In the rows, zero is written as 128.
A single turn carries every row of the set below to another of its rows. Some are shown first; where does it send the rows asked next?
Z_524: [132 114 141  87 153 107 110 117 125 144 127  78 100 135]
Z_318: [128 102 125 127 142 132 152 140 138 137 123 162 165 139]
Z_455: [129 136 129 110 116 159  89 135 135 111 123 150  99 132]
Z_568: [138 138 132  97 134 116 136 143 142 122 119  76  95 130]
Z_190: [118 109 113 106 139 112 113 120 156 171 122 108  88 124]
Z_205: [133 118 126 133 135 115 146 139 141 112  71 125 115 115]
Z_952: [128 127 164 122 175 126  98  99 128 146 100 111 133 123]
Z_740: [133 168 121  86 141 122 125  97 131 143 144 118 152 129]
Z_186: [122 114 164 109 126 114 137 116 120 137  97  93  96 116]
Z_561: [135 144 141  82 133 125 155 132 133 123 144 117 164 115]
Z_354: [119 113 140 128 144 143 113 119 133 147 142 161  84 126]
Z_893: [119  94 123 103 110 125  84 133 105 130 133 138 137 145]
Z_465: [139 149 135  99 131 148  93 125 148 109  82 121 127 127]
Z_437: [141  96 136 156 145 124 143  88 120 134 110 117 138 129]
Z_50: [126  97 138 129 149 129 143 132 122 137 125 156 172 140]
Z_642: [130 111 127 133 152 127 144 140 136 135 118 146 180 138]
Z_521: [135 159 132 136 144 142 137 144 166 121  99 123 111 118]
Z_80: [138  93 106 156 138 130 144  98 142 145 128 138 120 132]
Z_537: [130 119 111 101  90 131 122 156 137 108 105 136 132 137]
Z_686: [128 135 124  90 132 129 141 138 132 134 176 136 148 122]
Z_627: [126  97 117 130 170 103  96 114 131 151  93 119 131 126]
Z_424: [127 158 134  95 129 129 126 101 108 136 165 133 136 129]
Z_454: [131 123 136  71 146 119 135 111 130 147 155 127 163 121]
Z_577: [129 123 138  98 143 144  63 107 126 132 113 133 124 135]
Z_924: [131 116 118  94 123 116  92 130 132 128  90 107 167 139]
Z_490: [116 139 130 144 132 120 112 153 130 136 137  85 101 120]
Z_39: [142 119 112 172 142 130 146 115 142 127 118 112 138 129]
Z_352: [128 117 126  99 133 120 120 139 130 136 153 102  75 137]
Z_902: [118 101 121 155 137 121 113 146 110 124 131 145  99 125]
Z_529: [134 166 126  83 119 131 149 105 132 131 142 136 132 126]

Z_521 turns into Z_952
Z_39 turns into Z_437
Z_529 turns into Z_740
Now find these:
Z_190 turns into Z_490
Z_537 turns into Z_924
Z_318 turns into Z_642
Z_561 turns into Z_454
Z_524 turns into Z_352
Z_455 turns into Z_465
Z_902 turns into Z_205

A single turn carries every row of the set below to another of its rows. Some are shown first; where does it send the rows asked next?
Z_849: [153 161 156 132 114 152 152  93 129 101 114 145 156 133 111 118 144 101
 119]
Z_776: [146 141 145 112 132 109 106 120  92 129 124 116 110 151 145 120 122 132
 176]
Z_466: [162 122  98 115 160 114 154 102 104 122 143 160 161  98 119 115 138 144
 127]
Z_764: [164  90 117 159 132 115 112 112 135 121 131 113 146  89 132 157 128 129
 116]
Z_590: [162 124  94 110 146 109 156 112  98 125 142 167 154 102 120 124 141 138
 114]
Z_720: [161 159 148 116 103 159 148 101 126  99 122 141 162 131 109 108 142 110
 117]
Z_274: [170 102 115 163 124 114 113 133 127 122 126 111 149  85 128 154 115 129
 123]
Z_261: [126 141 109 127 124 114  82 105 127 124 134 139 110 113 137 104 164 163
 116]
Z_867: [148 153 129 132 141 140 152 131 166 127 143 155 135 140 164 100 112 139
 130]
Z_584: [153 164 140 127  97 160 144  90 121 110 123 139 159 142 114 126 149 105
 126]
Z_221: [148 160 134 143 137 139 141 130 167 123 145 165 135 128 156  94 113 140
 139]
Z_447: [164  89 109 157 124 121 107 116 131 122 136 108 151  96 132 142 114 137
 105]
Z_812: [137 161 145 131  95 157 151  94 129 106 117 135 157 133 113 125 138 104
 117]
Z_920: [149 141 145 122 132  95 110 131  92 135 116 116 121 152 148 116 116 136
 170]
Z_964: [156  94 120 163 116 128 117 134 131 125 133 109 153  87 127 152 124 136
 119]
Z_471: [135 134 155 115 128  93 107 126 105 129 125 130 106 146 149 120 123 130
 172]
Z_536: [140 142 142 108 123  90 102 134 107 129 135 127 118 152 146 114 114 130
 168]
Z_507: [136 142 113 128 131 123  81 123 127 123 137 135 103 118 135 106 166 160
 108]

Z_274 turns into Z_776
Z_764 turns into Z_471
Z_221 turns into Z_466
Now find these:
Z_584 turns into Z_964
Z_867 turns into Z_590
Z_447 turns into Z_536

